Rotation paths and how fast each direction turns (degrees per step)
Each turn is a multiple of 5 degrees from 10 to 175, or 0.
Each row of a path follows its step; steps can be skipped.
Rotation 1:
step 3: [ -6  -2 -20   7  -8 -15  20  13 -23  22   1  -4 -17   6   6  -2 -17 -20
   7  21   9  -5  -8  21  29 -15   2   8  -4  15  12   1  37   8  38 -14
   9]
step 6: [ -5 -19 -14 -26   1  15  18   7 -16   9   7   4 -17  25  -6  -1  25 -17
   7  20  22  -5   2  -7  42 -15   3 -16   6   0  16  -6  12 -24  17  15
   1]
step 7: [-27   9   2  -2  -2  19  24  -2  10  -4 -11 -10 -13  16  31   2  -4 -32
 -29  12  -9   7  -9   9  25  -8   3 -24 -18  22  13   4  25 -13   3 -14
 -17]
step 8: [ -6  -2   3  -5 -17   6  34  -7  -8  14  21   3 -19  -9  -3   2  18  16
  -8  14 -16  11 -38  16  37  -8  10  12  -6  31 -18  13  -2 -14   1  -4
 -13]
step 9: [ 12 -20  -9  17   2  49  16  38 -10 -10  18   8 -12  10  -1   7  13   2
  -9  -5  11 -11  -9   5  25  -5   1 -18 -27  23   7  10  -2 -12   0  14
   6]
step 10: [-13  17  -8   3  -5  -4  15  35  -7  -8   0  27   5  22  14   2  31   4
 -22  21   3  -6   3   9  29 -20  -1  -5   8  13  19  17  22  -2  -2 -27
 -10]
step 12: [-15   8  -8  35 -23  25  12  11  14  -6  31 -16 -15  11   2  19   6   1
   2  20   7  13  -2  16  35   5  -5   4  -8  17  21  11 -23  18   6  -6
  -1]
step 14: [ -8   5   5   7  -5  -8  11  12  -7 -34   9  11 -12   2  14   6 -14  -5
   6  -1 -18   6 -15   4  25 -21 -39 -14 -20  13  28  28  26  11  -1   8
  15]
step 15: [-20   5   9  12 -12   1   5  12 -14  -1   4   8 -17  10 -12   1  -8  -5
  32  35 -22  -8  -3  16  27 -13  20  34   2  25  30  12   2   3   6  -2
  13]
Speeds:
[ -3  -5  -7   7  -5  -3 -10  -3   4   1   1  15  -2  -6  11   2   1  -5
   3   1  -3   6  -8  -3  -5   0   3   2  -1  -5   9  -2   9  -5   5   5
 -13]  100
[  2  -5  -2  -4   0   9   0   1   2   5  -9   2 -14   4   5   7  10  10
  -3   3   0  -3  -4  -4  -1  -2   2 -11   0   5 -10  -6   0   4  -7  -6
 -10]  25
[-6 -8 -9  0 -6 11  3  9  9  4 -6  3  1 -4 -4 -6  0 -5 11  6  6  0  1 -5
  0 -3 -2  4 -1  4 -1 -6 -5  9  9  4  8]  120
[ -3   5  -3   4 -12 -14   1   2   2  10   2   2   3   2  -9   9   7   1
  -5   1   1   6  -3  -3   8   4  -8  -1   6  -2  -4   4   5  13   4  -4
   0]  160
[  4   3  -6 -13   9  -3  13   6   3  -2  -1  -1   1  -2   3   0  -6   2
   3  -7  -2   0   3 -10   0  -2   3  -4   3  -2  12   1  10   7   6  -9
  -5]  100
[ -1  12  -1   0  -3  -1  11  -4   3  -4 -11  -4 -10   3  -1   5  -3  -3
   2  12   2   3   2   7  -8  10   1   9   1   1   0  -4  12  -3  -1   5
   0]  90
[ 2  0 -5 -5  0  8  0 -6 -7  4  6  0  6 -6  8  6 -8 11 -5  4  2  4 -2 -1
 -1 16 -4  4 -6  8 -3 -1 -5  1 11 -5 -1]  85
[ 2 -4 13 -2 -4  4 -2 -5 14 -4 -1 -4 -2 -4 -4 -3 -3 12  6 -2 -8  6 -8 -9
  8  2  1 10  0  3  1  5  5 -1 -5  1  2]  110
